In the rows, 128 means zero.
Each path below is one point turned by a fixed rotation once a step. After each direction that follows a path, write how fast that rotation turns it, in degrees per step (0 if it stays still).
Each turn is a multiple of 5 degrees from 10 to 175, or 0.
Each row of a path follows its step; steps can be skipped.

step 0: [126 121 128 131 128 127 124 132 127 119 132 128 131 130 131 123 125 132
 117 129 133 130 129 134 138 133 123 120 118 126 121 128 136 120 123 132
 129 131 136 144 130 128 128]
step 1: [129 119 124 123 131 124 132 130 123 124 123 122 128 127 129 127 121 131
 127 127 121 126 134 123 123 131 129 117 121 136 126 128 124 135 125 121
 137 122 118 117 121 129 119]
step 2: [137 123 132 134 136 139 123 128 118 123 127 132 131 116 131 134 125 128
 130 140 133 129 136 128 131 128 120 134 124 125 127 126 128 123 134 136
 128 135 131 127 130 126 128]
step 3: [136 120 128 129 131 123 131 140 138 133 129 129 129 133 129 133 120 118
 119 120 131 134 125 128 126 134 125 123 125 134 132 132 136 124 126 122
 131 133 119 127 127 129 131]
step 4: [127 130 130 130 133 138 130 112 121 127 120 122 135 125 127 136 117 128
 130 120 121 131 132 129 128 123 131 128 128 123 130 128 124 131 118 133
 128 138 124 129 126 123 124]
step 5: [140 120 120 139 132 123 133 129 130 125 130 131 128 124 128 120 132 132
 122 124 129 126 128 134 132 122 120 120 127 133 122 126 129 118 125 129
 120 128 129 140 137 131 127]
step 6: [128 116 116 124 128 123 134 126 120 122 131 122 140 131 127 130 118 131
 127 124 128 130 128 125 129 131 133 128 135 128 138 129 120 132 128 123
 136 127 128 119 124 132 125]
step 7: [134 124 122 137 133 131 122 122 131 122 138 137 123 121 134 131 124 132
 133 132 131 127 140 132 121 132 127 127 123 120 123 132 132 126 129 136
 125 136 135 130 124 125 128]
step 8: [134 124 126 131 124 125 128 130 131 134 126 122 134 129 127 132 123 124
 130 122 126 137 129 128 128 147 123 121 130 140 128 131 131 121 128 115
 128 121 127 126 133 123 125]
Speeds:
[128 131 127 129 128 128 131 129 129 125 130 128 128 127 129 128 130 127
 129 125 130 128 130 128 130 129 125 131 124 130 130 129 128 127 128 130
 127 125 128 130 127 127 130]  145

step 0: [136 136 131 135 134 130 127 125 131 137 122 124 122 129 132 139 122 125
 137 128 126 136 129 140 125 120 123 128 123 135 134 119 128 129 135 122
 116 127 133 130 131 124 127]
step 1: [124 134 125 130 133 131 133 129 137 122 115 121 115 131 129 137 119 125
 133 131 129 124 141 127 133 122 122 133 127 132 120 128 129 124 129 122
 131 125 137 117 128 126 127]
step 2: [121 131 131 129 129 138 121 132 134 129 131 132 120 134 127 137 125 127
 125 130 131 130 123 130 127 110 120 128 123 135 119 137 125 119 137 127
 129 122 120 122 126 131 127]
step 3: [133 127 125 128 135 132 132 128 134 131 128 132 123 131 121 135 132 111
 132 130 122 128 133 119 122 114 118 127 133 122 135 129 132 125 140 125
 124 130 121 128 127 125 126]
step 4: [129 122 118 122 134 128 128 127 137 134 127 134 130 120 124 143 127 118
 135 129 126 125 139 127 126 123 137 126 127 141 127 135 130 128 127 129
 131 129 124 115 131 128 125]
step 5: [140 127 127 133 127 135 121 128 132 138 125 126 124 126 126 141 135 125
 136 131 129 134 126 137 134 114 134 132 127 139 126 124 121 129 128 128
 124 128 124 131 123 117 131]
step 6: [128 133 129 129 132 136 119 123 131 130 120 116 127 126 126 134 121 114
 136 135 133 124 136 123 127 119 125 140 135 129 124 122 125 130 129 120
 129 123 136 131 134 124 129]
step 7: [126 135 121 123 128 138 126 127 136 119 133 123 122 125 128 136 123 123
 141 131 139 127 122 125 123 122 125 126 125 136 116 138 128 127 130 131
 132 119 127 126 124 132 134]
step 8: [139 130 122 124 124 138 129 130 136 130 137 134 120 126 115 126 129 117
 127 136 130 133 124 124 130 116 119 131 124 125 130 130 130 129 128 116
 130 126 121 129 124 128 128]
Speeds:
[129 126 128 127 127 126 129 128 129 130 128 130 126 125 126 128 128 127
 129 126 127 132 130 130 126 130 131 128 131 127 129 130 128 127 128 127
 126 129 126 129 126 129 125]  70
[128 125 126 131 128 130 129 130 126 129 129 127 130 128 127 129 128 128
 128 129 126 129 129 128 126 127 131 128 125 130 132 128 128 129 127 128
 127 132 131 127 128 129 128]  70

step 0: [133 123 131 131 129 139 124 133 121 133 130 127 128 119 130 120 130 118
 124 134 132 131 128 126 121 122 124 128 124 124 125 126 125 128 135 129
 135 122 144 140 126 132 132]
step 1: [133 136 122 130 131 128 126 132 112 131 132 132 126 121 130 123 132 122
 120 127 129 131 128 130 131 125 128 130 135 128 115 133 126 133 135 137
 135 126 128 137 120 125 137]
step 2: [130 140 116 123 127 130 129 127 122 133 128 134 124 122 142 115 131 120
 125 126 124 121 135 120 135 128 130 137 128 128 125 129 133 128 132 132
 127 133 130 132 123 132 125]
step 3: [124 122 124 124 134 135 120 134 124 125 126 125 129 118 143 122 123 115
 123 119 128 124 129 131 128 136 134 139 125 125 130 125 134 132 124 131
 130 133 127 129 128 129 128]
step 4: [124 124 130 121 135 128 132 128 119 126 120 123 123 117 130 126 122 124
 120 122 125 131 124 123 136 133 121 136 125 122 122 120 131 137 124 127
 132 130 131 131 128 115 121]
step 5: [128 127 133 131 127 128 136 123 119 130 130 121 114 129 125 118 119 123
 125 126 128 131 127 126 130 136 127 142 130 119 128 120 119 132 132 123
 128 128 130 134 125 133 122]
step 6: [128 120 130 135 129 127 131 125 113 131 131 121 124 124 125 124 122 117
 117 133 135 120 129 131 133 124 127 129 125 127 137 134 121 131 129 132
 131 131 132 136 132 135 121]
step 7: [133 132 145 125 132 132 128 125 122 132 127 129 127 123 128 121 126 120
 127 132 120 123 127 131 131 119 127 128 127 130 127 139 129 139 132 136
 136 131 131 141 123 130 125]
step 8: [138 140 133 121 126 132 122 126 121 131 127 126 120 119 135 126 126 127
 129 123 132 119 124 130 138 125 138 132 124 126 121 135 123 133 131 128
 126 127 119 136 122 129 131]
Speeds:
[129 129 126 131 126 126 130 129 125 128 132 129 130 131 128 127 127 127
 128 128 127 130 128 126 127 125 128 127 130 129 130 130 128 128 127 130
 130 129 127 130 127 129 127]  70
[127 128 131 126 129 129 126 131 124 128 126 126 131 129 126 130 128 129
 127 128 124 128 127 126 126 127 127 127 127 129 125 126 127 127 126 130
 129 130 127 130 127 128 129]  110
